In the data rows, zero lies at 4.5, halfway between 4 and 5.
Some points, one per row:
[3 3 4 8 4 4 2 9 9 5 7 4 4 5 3 3 4 8 2 5 3 5 4 4 2 5 3 2 5 6 2 3]
[4 3 7 4 5 4 5 8 5 2 5 4 6 6 2 5 5 2 4 5 6 6 8 3 5 8 4 1 0 5 5 5]
[5 6 3 2 5 5 3 3 6 8 5 4 4 4 4 1 3 9 5 3 2 6 4 7 4 2 4 6 8 3 5 5]
[1 5 3 9 2 4 2 9 9 9 5 3 3 4 4 3 4 6 4 5 5 6 3 8 3 3 1 2 8 4 2 3]
[2 8 3 7 2 4 2 7 6 9 4 3 3 2 2 4 5 6 5 5 5 6 1 9 5 3 1 4 9 3 2 2]
[2 3 6 9 2 5 3 9 9 6 6 3 4 5 3 4 5 6 2 5 5 4 4 5 2 5 2 3 5 4 1 3]
[7 4 5 2 5 5 4 1 3 7 5 6 5 4 8 0 4 6 6 4 2 2 2 6 5 3 5 8 8 4 3 4]
[7 5 5 1 6 6 6 0 0 2 4 6 4 4 6 7 5 2 6 5 5 3 4 1 7 3 7 7 5 4 8 6]
[2 4 4 9 3 3 2 9 9 7 5 3 4 4 3 4 4 7 3 5 4 6 3 6 3 4 1 3 8 5 2 4]
[2 5 4 9 2 3 2 9 9 7 6 3 4 4 4 3 4 7 3 4 5 6 3 6 2 4 3 2 8 5 2 3]
[2 6 3 9 2 4 2 7 7 8 5 3 3 2 3 4 4 7 4 5 3 8 1 9 3 2 1 5 9 4 3 2]
[4 7 3 6 1 4 3 4 5 9 4 4 5 3 6 2 4 6 5 4 3 5 3 9 3 3 1 6 9 4 2 4]
[4 2 6 7 4 4 3 9 8 4 7 3 6 6 5 5 4 4 3 4 5 2 5 3 2 6 4 1 4 5 2 3]
[6 2 7 4 6 3 4 8 6 2 5 3 6 8 5 3 4 2 5 5 6 4 6 2 3 7 4 2 0 5 4 5]
[6 4 5 3 7 6 6 3 1 2 6 6 5 6 8 5 3 2 5 3 6 0 8 3 6 3 6 5 2 4 6 7]
[5 3 7 3 6 4 5 6 3 1 5 4 4 7 5 5 6 2 4 5 7 4 7 2 6 7 7 3 0 5 4 6]
[1 5 4 8 2 4 2 9 8 9 4 3 4 3 3 3 4 8 4 5 4 7 2 9 3 4 1 4 7 3 2 3]
[6 5 4 0 6 5 6 1 1 1 3 6 5 5 3 7 6 2 6 5 6 5 7 2 7 6 7 5 0 5 6 5]
[5 5 4 5 2 4 5 4 5 8 5 6 7 3 7 2 2 8 3 3 3 4 3 6 1 5 4 6 7 4 4 4]
[1 4 3 9 2 3 2 9 9 8 6 3 4 4 3 3 4 6 3 5 4 7 3 8 3 4 1 3 8 4 2 3]
[6 6 4 1 6 5 7 0 0 4 4 5 5 4 7 6 4 5 6 3 1 4 4 3 5 4 7 8 6 5 7 5]
[6 5 5 0 7 6 7 0 1 1 4 5 4 5 5 7 6 2 6 5 6 4 5 2 7 4 7 5 2 4 8 6]
[1 5 3 9 3 4 2 9 9 8 5 3 3 3 3 3 4 8 3 5 4 6 3 7 3 3 1 4 9 4 2 3]
[7 3 5 0 7 6 6 1 2 2 3 6 6 6 5 5 5 4 6 5 4 4 6 3 6 5 7 5 0 5 6 5]
[6 6 4 0 6 6 4 0 1 4 2 5 5 6 3 6 5 4 5 5 7 5 5 4 6 6 6 5 0 5 5 4]
[6 3 4 5 2 5 4 4 7 5 6 6 6 5 7 1 2 6 5 3 0 2 4 5 2 4 5 4 9 7 5 5]
[4 4 4 8 3 3 2 7 8 5 5 4 5 4 7 2 3 9 3 4 3 4 3 5 1 4 4 4 9 6 2 4]
[2 6 4 6 3 4 2 6 8 8 5 2 4 3 3 3 4 8 3 6 3 7 2 9 3 4 2 4 6 3 2 3]
[7 4 5 0 6 6 6 0 0 2 3 6 5 5 5 7 5 3 6 4 6 4 6 2 6 4 8 6 3 5 7 5]
[1 3 5 8 2 4 2 9 9 6 5 3 4 5 4 3 4 6 3 5 5 5 5 5 3 6 2 2 4 5 1 4]
[2 5 3 9 2 3 2 9 9 7 5 3 4 4 3 3 4 7 3 5 4 6 3 7 3 4 0 3 9 5 2 3]
[2 5 4 8 2 4 2 8 9 8 4 3 4 4 3 3 4 7 3 4 5 6 3 9 3 4 1 3 6 5 2 3]
[7 4 4 0 7 6 7 0 0 1 4 6 5 4 5 7 6 3 6 4 6 4 5 2 6 5 7 6 2 4 7 6]
Then 10 other points, each followed by its number:
[2 3 5 9 3 4 2 9 9 6 6 4 4 4 3 4 5 7 2 5 4 5 4 6 3 5 2 2 8 5 1 3] 0
[2 3 4 9 3 3 2 9 9 6 7 3 3 4 3 4 3 7 3 5 6 5 4 5 3 4 1 2 8 6 2 3] 1
[3 2 6 9 5 3 4 9 8 3 7 4 4 6 4 4 5 1 3 5 6 4 7 4 4 6 4 2 0 5 4 4] 2
[6 4 5 1 7 5 6 2 1 1 4 5 4 5 5 7 4 1 6 5 6 5 7 1 7 6 7 5 0 5 7 6] 3
[6 4 5 0 6 5 6 1 2 1 4 5 5 6 3 7 6 2 6 5 5 5 6 1 6 6 7 5 0 4 7 5] 4
[1 4 3 9 3 3 3 9 9 7 6 3 4 4 3 4 4 8 2 5 5 5 3 5 3 4 1 2 8 5 1 3] 5
[5 5 5 0 7 5 6 0 2 1 3 5 5 6 4 6 6 2 6 5 6 5 7 2 7 5 7 5 2 3 7 6] 6
[4 4 5 4 5 4 4 9 6 3 5 5 6 8 4 3 4 4 4 3 4 4 8 3 3 6 3 2 0 6 4 5] 7
[5 6 4 2 4 5 4 0 5 8 3 4 4 4 5 3 5 8 5 3 1 8 5 8 5 3 4 5 5 4 5 5] 8
[7 5 4 3 5 5 7 0 0 1 3 7 4 4 6 8 6 1 7 5 5 3 3 3 7 4 7 7 8 4 7 6] 9
Which of these numbered points is nearest to each point below, ignoring the 3 directions in which the first points spread most? Its number follows each.
[4 3 5 3 5 4 6 2 7 3 5 4 5 7 5 3 4 6 4 4 2 4 9 3 4 5 5 4 0 6 4 6] > 8
[5 4 5 5 5 3 6 6 9 4 3 3 7 6 5 1 4 6 3 4 4 4 7 2 4 6 2 2 4 7 4 5] > 6
[3 3 6 9 4 3 3 9 9 7 5 2 4 5 3 3 5 2 3 4 5 5 5 6 4 6 3 3 1 4 2 3] > 2
[7 6 4 3 6 5 7 0 0 0 4 7 4 4 6 8 5 1 6 5 6 3 3 1 7 4 7 7 7 4 7 6] > 9
[5 5 5 1 4 5 5 3 4 3 5 4 6 7 2 4 6 6 4 4 3 8 7 5 5 6 5 1 0 7 4 5] > 8
[7 4 4 0 6 6 7 0 2 2 2 4 4 6 3 7 7 3 5 6 5 5 7 2 6 6 7 5 0 4 7 6] > 4
[7 2 5 2 4 4 7 1 2 2 7 6 7 5 8 4 4 4 5 3 4 3 4 1 5 5 5 6 7 6 7 6] > 1
[6 4 6 1 7 5 7 3 1 1 3 5 5 6 4 5 6 2 5 4 7 5 7 2 6 6 7 4 0 3 7 6] > 6
[7 6 4 3 5 5 7 0 0 0 3 6 4 4 6 8 5 1 7 5 6 3 2 2 7 4 7 8 7 4 7 6] > 9
[2 5 3 9 3 4 3 9 9 7 6 4 4 4 2 4 4 9 2 5 4 4 3 5 3 4 1 2 9 5 2 3] > 5
[6 5 4 0 7 5 6 0 1 1 3 6 4 5 3 7 6 2 6 5 6 6 7 2 7 5 7 5 1 4 6 6] > 6
[1 6 3 9 2 4 2 8 8 9 4 3 3 2 3 3 4 7 4 5 4 7 2 9 4 3 1 5 9 4 2 3] > 3
[7 5 4 1 7 6 7 0 0 1 4 6 4 4 5 7 5 2 6 5 6 3 5 1 7 4 8 7 4 4 8 6] > 1
[7 5 4 3 6 5 7 0 0 0 3 6 4 4 7 8 5 1 7 5 5 3 2 1 7 4 7 7 7 4 8 6] > 9
[7 4 5 0 7 5 7 1 1 1 2 6 4 6 4 6 6 2 6 4 7 4 7 2 7 5 7 5 1 4 7 6] > 6
[3 3 6 8 4 5 3 7 9 8 8 5 5 4 4 2 3 6 2 3 2 3 4 6 3 4 2 4 8 6 3 4] > 0
[7 6 5 3 6 5 7 0 0 2 2 6 4 3 7 7 5 1 7 5 4 3 2 2 6 3 7 8 8 5 7 6] > 9
[2 7 3 7 2 4 2 6 6 9 4 3 3 2 4 2 4 7 5 5 4 7 1 9 4 2 1 5 9 4 2 3] > 3
[5 5 6 6 4 4 2 9 5 7 4 2 6 5 3 4 4 3 4 4 5 7 6 7 5 6 3 3 0 4 3 2] > 7
[6 5 3 3 4 4 5 4 6 9 3 5 5 4 5 2 4 9 5 2 4 4 6 6 3 2 2 4 6 4 3 4] > 7
[7 5 4 0 6 6 7 0 0 1 4 6 4 4 5 7 6 3 6 5 5 4 6 2 7 4 8 6 3 4 7 6] > 0
[4 4 4 6 3 4 3 3 7 8 7 5 5 3 6 2 3 9 3 5 0 2 4 7 3 4 3 3 8 5 3 4] > 0
[6 6 4 3 5 5 7 0 0 0 1 6 4 4 7 8 6 1 7 6 6 4 2 2 7 4 7 8 8 5 8 6] > 9
[3 2 6 8 4 3 4 9 7 2 8 3 4 7 3 4 5 2 3 4 5 6 7 4 4 6 3 1 0 4 4 4] > 2
[2 3 4 8 3 3 3 8 9 6 6 4 4 4 4 3 3 9 3 5 4 5 3 6 2 4 2 3 8 6 2 3] > 5
[6 4 5 0 6 5 6 2 2 2 5 6 5 5 4 5 6 2 6 5 4 4 7 1 6 6 7 4 0 5 6 5] > 4
[2 4 4 9 3 4 2 9 9 8 5 4 3 4 2 3 4 8 3 5 4 6 3 7 3 4 1 3 8 5 1 3] > 0
[4 6 4 0 4 5 4 1 4 8 3 4 6 4 2 3 6 6 5 4 4 6 6 9 6 6 4 4 2 3 4 4] > 8
[7 5 4 1 7 5 6 0 0 2 4 7 4 4 6 7 5 3 6 5 5 3 5 1 7 3 7 7 4 4 8 6] > 1
[7 6 3 1 6 5 6 0 2 5 3 5 5 4 7 4 4 6 6 3 3 4 5 5 5 3 6 6 5 3 7 6] > 6
[5 6 6 0 3 4 4 3 4 7 2 4 5 5 2 6 5 6 4 4 4 7 5 7 4 7 4 3 0 4 5 4] > 8
[2 4 3 9 3 3 3 8 9 6 5 3 4 3 3 4 4 9 3 5 4 7 3 6 2 3 2 4 9 5 2 3] > 5
[3 6 5 5 3 4 2 6 6 9 5 2 5 5 3 3 4 6 4 6 6 5 5 8 4 5 2 2 1 4 2 3] > 7
[7 4 5 0 6 5 6 1 2 3 4 5 6 5 4 5 4 4 5 3 6 2 8 3 5 6 6 4 1 4 6 7] > 6
[8 4 5 0 6 6 6 0 2 3 6 5 6 6 5 5 5 4 5 4 6 3 5 2 4 5 7 4 1 4 7 6] > 4
[6 6 4 3 6 5 7 0 0 0 2 6 4 4 6 8 6 1 7 5 6 4 2 2 7 4 7 8 7 4 7 6] > 9
[2 6 3 9 2 4 2 8 7 9 4 3 3 2 3 3 4 7 4 6 3 8 1 9 4 3 1 5 9 3 2 2] > 3
[5 5 5 0 4 4 3 3 4 9 2 4 4 5 4 4 6 5 6 4 5 7 5 8 4 6 5 4 2 3 2 3] > 8
[7 4 4 0 5 5 6 0 5 5 2 5 6 5 2 5 5 6 4 5 4 6 7 5 4 6 4 4 1 4 4 4] > 8
[7 5 4 0 7 5 7 1 1 1 3 5 5 6 4 7 6 2 5 5 5 5 6 1 7 5 7 5 0 4 6 5] > 4
[2 4 4 9 3 4 3 9 9 6 5 3 4 4 3 3 4 7 2 5 4 6 4 7 3 4 2 2 7 5 2 3] > 0
[6 5 4 2 6 6 7 0 0 2 5 6 4 4 6 7 5 2 6 4 5 2 5 1 7 4 7 7 5 4 8 6] > 1
[7 5 5 2 6 5 7 0 0 1 3 7 4 3 6 8 5 1 7 6 6 3 3 2 7 4 7 8 7 4 8 6] > 9
[7 6 5 3 5 5 7 0 0 0 2 7 4 4 7 8 5 2 6 5 5 2 2 2 5 4 7 8 8 5 6 6] > 9
[5 3 6 7 5 4 4 9 7 4 8 4 4 6 4 4 5 2 4 4 6 4 6 4 2 7 4 1 0 4 3 4] > 2
[4 3 6 2 5 3 3 7 5 4 3 3 5 7 4 3 4 3 4 6 5 7 8 4 6 8 4 4 0 4 4 5] > 7
[2 5 4 9 3 3 2 9 9 7 5 3 4 3 3 3 5 8 3 4 4 6 3 7 3 4 1 3 9 4 2 3] > 0
[6 4 5 1 4 4 5 4 7 5 4 2 6 6 6 5 6 5 4 3 4 6 7 3 4 7 5 3 1 5 5 4] > 8
[7 6 4 2 6 6 7 0 0 1 3 6 4 4 5 7 5 2 7 5 6 3 3 2 7 4 7 8 7 4 8 6] > 9
[5 3 7 1 6 5 6 4 2 1 4 5 5 7 3 5 6 2 5 6 6 5 8 2 7 7 6 3 0 5 6 5] > 6
[6 5 4 1 7 6 8 1 0 1 4 6 5 5 5 7 4 2 6 5 5 3 5 1 6 4 7 6 3 4 7 6] > 5
[4 3 6 4 4 4 4 3 7 4 6 3 5 6 3 5 5 6 3 5 6 5 9 5 4 7 5 2 0 4 5 4] > 8
[2 4 4 9 3 3 2 9 9 6 6 3 4 5 2 3 5 6 2 5 5 5 4 5 3 4 2 2 6 6 2 4] > 5
[6 4 6 1 5 6 7 2 2 2 6 6 4 6 7 6 5 4 4 2 4 0 4 3 4 5 7 4 5 7 6 5] > 0
[4 3 6 7 5 4 3 9 6 3 6 4 4 6 3 4 4 3 3 4 8 6 6 3 5 8 5 1 0 6 4 3] > 3
[6 5 4 2 6 5 7 1 0 1 4 6 4 4 6 7 5 1 7 5 5 3 3 2 7 4 7 7 6 4 8 6] > 9
